In the rows, zero is written as 128.
Z: a few groups of rows, each row roughly a mix of its group's hidden directions
Z (121 x 11)
[[119 112 108 118 113 144 127 148  58  91 173]
 [ 82 133 114 148 129 105 100 189  99 111 160]
 [169 151  88 130  71 140 128 144  87 156 142]
 [172  67 124 154 158 112  98 123 155 126  98]
 [184 127 130 136 133  89 131 142  99 118  64]
 [133 101 163 142 196 121 104 123 172 143 106]
 [ 44 152 140 131 114 138  88 125 136 116 119]
 [104 137 159  85 160 148 113  68 156 140 108]
 [ 99 173  92 128 110 172 141 121 110  74 118]
 [115 179 125 137 152  66 124 178 127 133 142]
 [115 146 168 122 187 115  90 110 176 138 118]
 [205 106  95 163 128 134 110 145 115 140 113]
 [ 81 100 169 114 176 119 130 133 157  85 125]
 [ 89 107 139  76 181 166 141 142 124 112 109]
 [179 115 118 141 166 161 117  91 103 106  84]
 [155  68 100 102 148 137  99 136  83 101 136]
 [ 77 144 114 119 119 156  92  77 129 139 172]
 [112  76 125 118 145 116 117 195 117 150 164]
 [ 59 157 135 110 140 134 117  76 146 109 146]
 [112  98 127 102 108  79 136 169 113 104 181]
 [ 95 158 111 100  66 136 143 111  97  99 157]
 [197 129 142 150 125 106  99 180 133 150 124]
 [177 143 167 133 166 143  85 124 157 154 156]
 [115 117 175 142 125 115 125  89 170  68 112]
 [190 154 154 151 151 104 115 137 160 168 145]
 [107 119 116 131 127 173  93  56 140 150 144]
 [178  90 155 159 140 122 149 142 175 155 103]
 [ 78 143 121  95 128 171  98  76 129 134 153]
 [ 98 148 148 104 107 103 126 137 155 154  56]
 [208  99 115 123 123 151 114 138  88 133 143]
 [112 117  83 112 152 105 150 150  83 104  76]
 [ 79 160 146 107 160 128 124  91 142 145  74]
 [150 160 128  86  62 116 160 131  96 119 120]
 [106 125 111 120 116 133 178 178  69 125 153]
 [ 89 163 127  80 120 136 151  71 144 129 155]
 [ 97 144 129 161 101 126 175 174 110 148 173]
 [113 169 152 152 107  84 117 153 164 157  86]
 [174 166 122 115 117 160  83 104 130 176 141]
 [123 180 106 170 143  76 159 129 123 102 105]
 [115 180 140  92  93 161  90  96 131 100 140]
 [142 116 133  62 121 167 137  89 119 120  83]
 [110 139 152  92 157 140 100  73 130 107  78]
 [115 128 123 185 178 134 129 137 159  80 101]
 [ 99 121 143 176 153 129 124 120 182 182 119]
 [ 76 151 100 120 122 117 167 136 100  72 111]
 [149 105 163 132 161 180 100 102 148 107  86]
 [ 53 134 116  79 138 127 126 123 119 134 168]
 [ 88 164 138  75 101 122 116  86 121 149 161]
 [151 113 155  96 107 120 184 157 179 138 148]
 [164 180 142 159 115 138 130 118 160 183 107]
 [ 70 147 158 110 127 151 114  95  89  90 148]
 [ 63 142 101 118 118 101 150 140 104  76 137]
 [120 118 105  87 171 145 161 171  96 163 110]
 [ 73 150 121  97 121 121 180  82 120 113 114]
 [ 73 154 105 109 102 164 114  90 113 110 164]
 [177  71 105 162 129 112 152 146 119 164 122]
 [ 87 121 166 123 109 156  79 125 158 145  83]
 [ 95 137 103 120 164 140  70  81 116 128  97]
 [ 49 120 164 147 147 121 125 105 159 123 135]
 [180 129 170 156 151 136 102 158 150 107  87]
 [132 124 111 148 104  85 160 195 100 114 149]
 [110 157 145 128 133 160 114  74 159  77  99]
 [179 114 168 127 139 118 114 135 149 195 116]
 [ 89 154 108  67 110  90 140 150 105 148 110]
 [136  95 121 162 126 129  73 153 128 155 186]
 [141 148 155  95 131 178 142  97 181 162 122]
 [101 131  80 143 168 134 146 188  99 139 141]
 [208  92 126 151 151 146 130 122 123 143 156]
 [101 156 103 157 185 123 126  91 116 109 172]
 [154  80 126 120 137 125 153 137 206 132 124]
 [109 168 113 144 147  82 145 174 108  80 128]
 [ 99 145  87 127 141  83 133 141  87 100  79]
 [ 80 140 132 117 189 165 108  98 155 112 115]
 [ 86 140 116 122 100 131 112 135 126 130 211]
 [174 144 148 155 172 115 147 109 160 118  77]
 [139 151 126 142 102 181  91  99 129 128 186]
 [ 91 167 125  89  88 109 114 153 115 140 178]
 [104 117 164 150 130 126  98 176 165 141 181]
 [189 133 138 118  98 108 144 137 139 160  71]
 [149 147 141  93  99 156 127 102 100  60 142]
 [ 73 156 117 107 107 124 130 127 106  86  74]
 [ 86 142 155 133 193 108 116 105 172 126 117]
 [ 56 150 134 148 175 124 104 105 150 128 137]
 [138 166  92  85  99 131 133 104 164  77 129]
 [177 106 157 150 124 112 103 115 194 146 132]
 [ 93  74 103 128 128 146 188 125 104 103 121]
 [ 84 144 164 139 160 150  72 115 162 137 147]
 [128 116 158 153  96  73 158  81 154 108 119]
 [ 51 155 162 110 123 142 142 105 139 113 155]
 [150 110 165 163  83 166 103 108 169 148 133]
 [164  77 153 165 138 112 160 160 162 148 115]
 [114 163 145  79 115 114 143 100 193 113 115]
 [161  76 115 109 139 157 111 136 101 154 183]
 [153 163 135 190 145 123 107  81 154 153 120]
 [108 187 125  81 106 147 118  94 165 138 148]
 [149 170 101 154 115 126 169 166  96 163  99]
 [ 91 100  94  91  92 100 165 145 109 162 128]
 [ 93 163 141 147 168  92 136 164 150  80 122]
 [154 111 115  58 110 131 173 129 105 117  97]
 [128 120 168 149 176 110  93  97 182 138 117]
 [169 133 132 117  88  74 150 159 105 169 137]
 [147 131 135 200 131  90 105 155 155  99 139]
 [105 149 182 140 141 158  97 102 185 120 133]
 [117 143 146  78 134 156  99 113 123 189 163]
 [ 94 114  85 135  77 131 166  80 111 134 119]
 [ 75 139  79 126 123 155 130 119  99  79 153]
 [103 139 141 173 126 166  97  71 153 126 156]
 [126 114 129 110 153 189  73  96  98 113 135]
 [177 110 125 168 133 138  93  91 151 177 119]
 [154  66  87 153 151 113 113 163 133 159 136]
 [ 90 109 104 135  86 112 135 177  92 102  94]
 [180 127 171 130 154 141  96 181 138 102 129]
 [167 106 112 156 109 146 140 154  69  87 146]
 [207  82 131 151 123 121 131 156 141 140 131]
 [173 149 168 145 131 136  80 138 158 163 161]
 [ 82 140 135  93 141 144 115  85 191 135 132]
 [130 142 164 147  99 112  78 122 116 142 193]
 [149 124 160  77 109 133 118 165 147 153 184]
 [158 160  70 135 102 165 141 150  86 139 117]
 [151 101  84 189 137 127 127 172 112 150 145]
 [171 159 128 126 156  93 144 141 133 185  89]]

which group is each row in? (one row of each group first)
[111 169 105 126  97  69 161 163 153 135 132]	<98>
[ 92 133 103  97  64 115 128 135 104 163 159]	<79>
[149 109 150 180 153 132  71 141 166 107 138]	<88>

[187 112 158 105  68 145  98 121 123 126 131]	<88>
[190 116 110 139 126 125 121 176 106 180 125]	<88>
[ 75 119 149  75 144 159 116  89 141 109 148]	<98>
[141 142 117 185 194 110 127 101 134 126  98]	<79>
[124  75 133 133 150 136 160 122 195 104 107]	<98>
[151 100  80 157 135 112 169 145  82  97 140]	<79>
[193 156 134 144  97 122 141 125 125 106  73]	<79>
[191 130 115 100  89 120 167 133 112 135 168]	<79>
[ 80 164 162 146 114 142  85 101 168 140 111]	<79>
[139 143  98 189  86 122 104 150 120 102 167]	<88>
[142  91 147 136 138 128 155  97 183 183 114]	<79>
